In the data rows, the value 128 means zero.
Every row has a hidden score. In each pair, how much higher is the second row's than the first's? 10 means about the same, 20 much higher and 0 much lower. The score is a weighted sum of the row's numbers plus the product of two more (or one squared), each taken from its middle value.
[163, 157, 110, 88, 153, 118, 124, 137, 124, 105]
[86, 110, 104, 82, 166, 120, 114, 171, 165, 128] 7
[179, 146, 118, 83, 134, 171, 169, 87, 124, 142]
[146, 104, 101, 70, 155, 103, 111, 156, 129, 126] 10
[159, 146, 122, 112, 180, 120, 101, 131, 113, 96]
[161, 171, 179, 148, 102, 129, 166, 115, 122, 148] 14
[96, 80, 79, 105, 142, 131, 120, 128, 157, 138]
[160, 122, 102, 103, 85, 151, 170, 75, 163, 141] 11
[110, 150, 106, 121, 161, 129, 121, 115, 122, 137]
[83, 127, 154, 153, 120, 126, 96, 158, 107, 106] 11
[129, 111, 168, 126, 149, 111, 131, 103, 136, 91]
[103, 85, 120, 155, 152, 138, 55, 189, 141, 94] 16
[123, 120, 152, 134, 99, 150, 151, 100, 126, 135]
[128, 116, 165, 148, 97, 86, 159, 124, 149, 166] 14
[127, 66, 53, 89, 120, 110, 83, 178, 114, 119]
[177, 118, 142, 144, 132, 121, 178, 67, 174, 147] 8
[118, 112, 103, 145, 161, 154, 126, 120, 135, 92]
[131, 106, 76, 108, 124, 134, 101, 140, 141, 122] 8
[123, 126, 139, 181, 126, 98, 119, 129, 123, 147]
[128, 125, 114, 164, 143, 126, 113, 105, 115, 84] 9
[133, 172, 137, 130, 101, 173, 155, 117, 91, 180]
[69, 122, 105, 109, 142, 149, 114, 173, 131, 124] 6
[135, 121, 68, 110, 158, 136, 138, 114, 161, 119]
[123, 100, 146, 97, 123, 129, 152, 160, 130, 159] 12
[150, 74, 89, 87, 140, 99, 112, 147, 158, 82]
[148, 95, 81, 114, 159, 118, 96, 94, 141, 113] 9
[153, 169, 187, 158, 64, 127, 208, 79, 142, 209]
[98, 167, 155, 182, 112, 148, 149, 91, 94, 181] 9
[83, 134, 134, 97, 106, 131, 116, 144, 116, 90]
[110, 85, 107, 84, 134, 109, 107, 188, 131, 110] 9
[122, 110, 143, 110, 100, 138, 130, 136, 107, 119]
[66, 91, 124, 99, 155, 103, 88, 206, 159, 105] 11
[126, 208, 133, 171, 107, 173, 148, 94, 81, 160]
[102, 132, 90, 171, 113, 161, 97, 127, 116, 90] 10
[171, 143, 113, 119, 160, 92, 110, 137, 135, 147]
[170, 177, 145, 127, 88, 133, 205, 66, 134, 194] 14
[116, 103, 113, 81, 133, 120, 93, 154, 140, 93]
[120, 132, 134, 133, 103, 119, 138, 129, 114, 156] 15
[136, 84, 65, 118, 165, 127, 89, 150, 139, 108]
[102, 99, 118, 109, 118, 129, 96, 194, 126, 93] 10
[130, 98, 150, 84, 134, 123, 137, 157, 128, 124]
[136, 132, 135, 129, 123, 152, 111, 142, 123, 100] 10
[109, 98, 106, 129, 132, 116, 110, 110, 140, 103]
[142, 144, 206, 139, 102, 145, 169, 83, 119, 131] 9
[132, 96, 60, 119, 100, 132, 149, 110, 131, 151]
[122, 84, 81, 122, 87, 130, 105, 149, 87, 125] 10
[110, 104, 100, 112, 158, 106, 110, 121, 150, 110]
[145, 195, 163, 154, 130, 145, 162, 82, 77, 137] 15
[175, 144, 108, 111, 165, 104, 104, 136, 116, 115]
[112, 119, 165, 113, 136, 138, 91, 159, 104, 74] 9
[114, 179, 109, 123, 136, 141, 148, 110, 124, 156]
[174, 102, 148, 135, 127, 110, 161, 160, 188, 132] 9
[140, 169, 99, 85, 176, 117, 105, 128, 114, 147]
[132, 154, 167, 131, 95, 105, 119, 137, 120, 147] 14
[169, 148, 130, 68, 152, 120, 103, 130, 141, 116]
[120, 162, 208, 185, 94, 137, 171, 92, 118, 133] 17
[201, 116, 79, 54, 178, 98, 154, 89, 156, 139]
[83, 96, 89, 185, 127, 107, 103, 168, 123, 138] 18
[135, 144, 118, 135, 110, 139, 153, 117, 132, 152]
[159, 145, 130, 100, 71, 176, 206, 90, 171, 175] 9
[134, 130, 170, 143, 96, 97, 150, 107, 102, 113]
[141, 133, 139, 140, 119, 139, 124, 141, 118, 125] 10
[163, 143, 170, 121, 48, 139, 196, 72, 118, 188]
[143, 176, 149, 115, 192, 127, 111, 120, 110, 115] 8
[113, 182, 162, 131, 104, 154, 142, 93, 98, 174]
[93, 113, 102, 110, 155, 98, 77, 155, 140, 108] 8
[179, 147, 113, 121, 119, 136, 158, 72, 163, 178]
[102, 127, 163, 171, 146, 132, 123, 148, 116, 111] 12
[127, 109, 73, 139, 78, 132, 134, 112, 152, 146]
[79, 190, 148, 156, 158, 166, 128, 103, 93, 124] 12
[56, 121, 109, 133, 174, 123, 100, 157, 128, 95]
[189, 110, 148, 92, 85, 133, 195, 105, 155, 147] 8
[151, 151, 190, 173, 72, 136, 198, 100, 126, 202]
[132, 127, 125, 178, 116, 138, 122, 115, 141, 116] 5
[179, 152, 130, 99, 109, 141, 222, 75, 157, 188]
[100, 123, 112, 119, 158, 111, 113, 150, 123, 135] 9
[127, 166, 116, 112, 180, 148, 125, 103, 113, 117]
[124, 172, 155, 123, 180, 122, 110, 135, 106, 134] 9
[135, 153, 124, 118, 112, 129, 169, 94, 148, 139]
[119, 144, 118, 163, 121, 160, 118, 89, 126, 120] 9
[148, 133, 154, 87, 140, 118, 150, 115, 142, 144]
[82, 107, 101, 218, 89, 150, 104, 160, 129, 127] 16
[114, 53, 117, 78, 157, 140, 90, 212, 89, 79]
[154, 147, 162, 137, 96, 134, 192, 69, 124, 173] 13
[151, 127, 142, 77, 145, 105, 94, 168, 111, 135]
[129, 122, 142, 137, 118, 109, 142, 117, 123, 172] 14
[93, 119, 90, 139, 132, 137, 98, 149, 150, 82]
[133, 138, 143, 162, 156, 136, 117, 149, 101, 113] 8
[138, 141, 128, 107, 176, 106, 122, 147, 135, 115]
[193, 142, 193, 146, 54, 145, 185, 89, 107, 163] 10
[103, 105, 109, 143, 120, 122, 120, 104, 127, 133]
[56, 115, 90, 110, 151, 94, 94, 162, 162, 87] 10
[65, 112, 122, 142, 101, 160, 99, 140, 83, 89]
[74, 113, 111, 125, 171, 101, 88, 166, 142, 79] 13
[102, 127, 125, 165, 128, 108, 122, 133, 138, 110]
[89, 113, 113, 143, 183, 90, 118, 125, 127, 101] 9
[138, 109, 84, 142, 119, 127, 118, 131, 129, 123]
[136, 120, 98, 131, 133, 121, 96, 158, 151, 108] 10
[110, 162, 177, 166, 165, 145, 94, 141, 41, 114]
[118, 90, 108, 133, 156, 103, 96, 159, 161, 83] 9
[76, 98, 104, 107, 121, 98, 108, 187, 152, 116]
[74, 87, 127, 168, 172, 121, 77, 195, 137, 98] 14
[168, 104, 173, 144, 42, 156, 201, 93, 124, 209]
[131, 128, 146, 125, 103, 104, 145, 115, 137, 111] 2
[123, 187, 142, 125, 107, 149, 162, 112, 116, 138]
[132, 172, 130, 148, 123, 125, 95, 137, 88, 148] 9
[128, 156, 113, 155, 153, 110, 128, 111, 159, 155]
[116, 99, 148, 123, 138, 131, 125, 118, 138, 125] 5
[147, 90, 100, 125, 89, 102, 111, 120, 153, 120]
[140, 168, 139, 86, 149, 125, 107, 139, 101, 138] 9
[165, 82, 127, 102, 139, 92, 125, 150, 170, 125]
[104, 131, 143, 130, 131, 148, 109, 156, 92, 84] 11
[177, 142, 149, 110, 102, 108, 140, 117, 98, 162]
[148, 137, 162, 115, 113, 147, 161, 105, 112, 126] 9
[169, 97, 106, 111, 135, 112, 166, 110, 155, 175]
[127, 99, 160, 105, 126, 122, 156, 136, 173, 125] 9
[90, 113, 106, 93, 179, 119, 112, 151, 185, 117]
[91, 97, 118, 110, 175, 99, 82, 156, 173, 135] 13
[138, 147, 158, 131, 119, 126, 155, 65, 130, 151]
[75, 122, 119, 160, 136, 123, 110, 184, 136, 124] 11
[160, 165, 124, 77, 185, 134, 134, 118, 110, 148]
[142, 147, 160, 165, 100, 133, 169, 119, 112, 161] 16
[152, 148, 153, 146, 114, 113, 177, 110, 116, 209]
[105, 96, 134, 129, 130, 122, 109, 146, 117, 127] 6
[106, 128, 132, 132, 160, 107, 115, 139, 138, 120]
[115, 115, 120, 108, 172, 126, 103, 142, 137, 91] 7
[142, 113, 122, 163, 92, 120, 121, 120, 150, 96]
[75, 137, 125, 128, 108, 140, 119, 134, 125, 134] 9
[98, 82, 80, 101, 163, 97, 114, 182, 171, 98]
[102, 111, 175, 185, 148, 132, 113, 166, 144, 121] 16
[56, 134, 122, 107, 169, 134, 97, 171, 133, 101]
[110, 122, 107, 154, 107, 143, 133, 116, 113, 106] 15
[104, 85, 82, 173, 93, 134, 103, 129, 128, 105]
[95, 98, 79, 168, 101, 120, 88, 121, 102, 98] 10
[200, 137, 157, 135, 50, 105, 202, 69, 122, 201]
[118, 75, 60, 156, 103, 136, 94, 143, 91, 108] 8
[183, 132, 133, 159, 116, 128, 112, 100, 130, 135]
[80, 92, 139, 149, 171, 119, 115, 160, 137, 94] 16
[126, 125, 126, 138, 46, 145, 148, 128, 87, 155]
[122, 110, 105, 125, 122, 146, 108, 112, 132, 120] 8
[139, 169, 137, 155, 179, 130, 112, 115, 102, 118]
[126, 143, 132, 114, 134, 143, 145, 137, 105, 136] 6
[172, 153, 156, 129, 117, 120, 152, 119, 117, 134]
[89, 76, 103, 100, 189, 93, 108, 166, 168, 98] 9
[97, 94, 107, 104, 160, 103, 88, 175, 121, 82]
[141, 117, 119, 143, 84, 139, 157, 111, 139, 106] 14
[83, 127, 117, 145, 106, 154, 109, 155, 105, 110]
[156, 150, 145, 121, 101, 124, 182, 78, 141, 178] 13
[129, 126, 114, 109, 93, 147, 127, 176, 124, 127]
[146, 134, 164, 107, 47, 199, 213, 90, 99, 201] 15
[142, 133, 134, 143, 122, 127, 145, 102, 118, 165]
[101, 112, 145, 80, 158, 91, 77, 176, 115, 96] 7
[114, 133, 121, 158, 96, 168, 161, 108, 139, 132]
[101, 114, 100, 118, 106, 114, 87, 199, 130, 94] 6
[137, 102, 109, 152, 126, 131, 124, 134, 126, 110]
[90, 108, 118, 150, 134, 107, 93, 154, 147, 100] 12
[125, 146, 120, 105, 135, 99, 116, 119, 99, 156]
[158, 100, 106, 62, 135, 151, 146, 121, 127, 127] 5
[108, 118, 106, 99, 150, 138, 117, 177, 120, 113]
[106, 102, 102, 101, 146, 130, 114, 174, 112, 82] 10
[79, 129, 185, 114, 160, 143, 118, 208, 129, 101]
[133, 104, 143, 131, 99, 108, 140, 167, 137, 139] 14
[182, 131, 137, 116, 113, 139, 161, 110, 115, 149]
[96, 87, 119, 68, 151, 125, 123, 191, 174, 115] 9
[126, 151, 156, 164, 143, 130, 120, 103, 130, 116]
[83, 78, 109, 104, 167, 125, 130, 173, 170, 103] 7
[137, 112, 136, 126, 150, 112, 87, 127, 152, 64]
[190, 144, 207, 130, 94, 107, 165, 94, 113, 174] 12
[134, 145, 99, 110, 150, 145, 119, 149, 109, 151]
[169, 122, 143, 131, 43, 135, 170, 90, 119, 163] 14
[162, 125, 171, 145, 68, 144, 190, 66, 148, 155]
[135, 171, 120, 76, 166, 171, 132, 104, 88, 150] 6
[88, 143, 126, 122, 121, 128, 95, 185, 126, 100]
[131, 140, 122, 113, 175, 86, 118, 160, 124, 137] 12
[161, 145, 157, 119, 161, 107, 114, 99, 143, 95]
[90, 91, 145, 133, 136, 146, 66, 178, 118, 66] 13
[127, 82, 96, 109, 142, 109, 79, 176, 159, 119]
[85, 81, 65, 185, 98, 190, 99, 75, 137, 64] 12
[118, 98, 110, 103, 158, 118, 112, 122, 162, 75]
[154, 106, 89, 86, 156, 110, 87, 155, 152, 131] 9
[37, 137, 113, 67, 143, 104, 101, 201, 160, 95]
[120, 77, 62, 155, 147, 123, 109, 125, 153, 102] 19
[133, 137, 164, 143, 127, 143, 148, 114, 106, 145]
[92, 123, 128, 70, 137, 121, 117, 140, 125, 104] 6
[99, 96, 123, 118, 146, 123, 101, 113, 137, 135]
[176, 145, 107, 141, 108, 154, 122, 62, 135, 174] 8
[149, 170, 140, 83, 166, 118, 103, 128, 110, 100]
[104, 99, 161, 138, 82, 130, 115, 167, 147, 113] 14
[143, 132, 126, 102, 125, 126, 158, 99, 170, 172]
[160, 127, 130, 124, 117, 113, 170, 152, 159, 162] 11
[103, 176, 180, 218, 100, 119, 120, 115, 66, 111]
[126, 131, 108, 124, 104, 120, 115, 119, 127, 173] 6
[105, 130, 154, 167, 154, 154, 150, 115, 162, 92]
[119, 106, 163, 96, 140, 113, 122, 149, 144, 85] 4
[100, 132, 97, 155, 76, 126, 111, 143, 117, 106]
[155, 129, 179, 118, 60, 157, 201, 64, 136, 156] 7
[110, 86, 124, 103, 151, 131, 85, 185, 161, 96]
[126, 94, 120, 80, 149, 99, 94, 161, 158, 118] 9
[112, 91, 71, 129, 129, 123, 117, 181, 165, 121]
[171, 85, 102, 85, 100, 96, 125, 168, 163, 176] 17
[125, 139, 136, 154, 137, 106, 94, 161, 91, 115]
[91, 135, 112, 186, 105, 148, 109, 119, 101, 121] 12
[163, 114, 164, 81, 121, 122, 179, 100, 187, 152]
[113, 103, 112, 146, 134, 126, 92, 120, 147, 68] 12
[151, 126, 124, 176, 128, 153, 141, 121, 163, 119]
[88, 92, 109, 94, 143, 122, 116, 203, 120, 119] 5
[99, 116, 145, 105, 165, 137, 111, 112, 155, 81]
[76, 110, 143, 124, 144, 114, 102, 195, 152, 106] 13
[105, 146, 119, 135, 141, 140, 109, 125, 120, 91]
[110, 139, 134, 136, 165, 144, 108, 160, 89, 107] 6
[127, 179, 163, 134, 158, 140, 123, 132, 93, 147]
[113, 124, 126, 164, 143, 114, 97, 113, 151, 97] 10
[107, 128, 189, 201, 118, 125, 149, 123, 142, 164]
[106, 136, 114, 163, 100, 122, 130, 139, 139, 132] 7
[123, 170, 156, 165, 150, 144, 137, 116, 105, 125]
[82, 130, 104, 169, 119, 112, 82, 148, 141, 111] 11
[92, 179, 116, 142, 186, 148, 114, 122, 105, 102]
[88, 120, 121, 130, 105, 132, 102, 160, 104, 117] 5
[129, 121, 103, 115, 126, 176, 139, 142, 125, 127]
[134, 136, 157, 175, 132, 81, 128, 132, 142, 180] 19
[154, 160, 136, 117, 191, 120, 117, 84, 127, 125]
[91, 121, 112, 121, 179, 128, 113, 179, 149, 126] 11
[107, 78, 57, 131, 85, 119, 86, 144, 149, 86]
[96, 138, 109, 133, 140, 145, 89, 160, 120, 122] 9
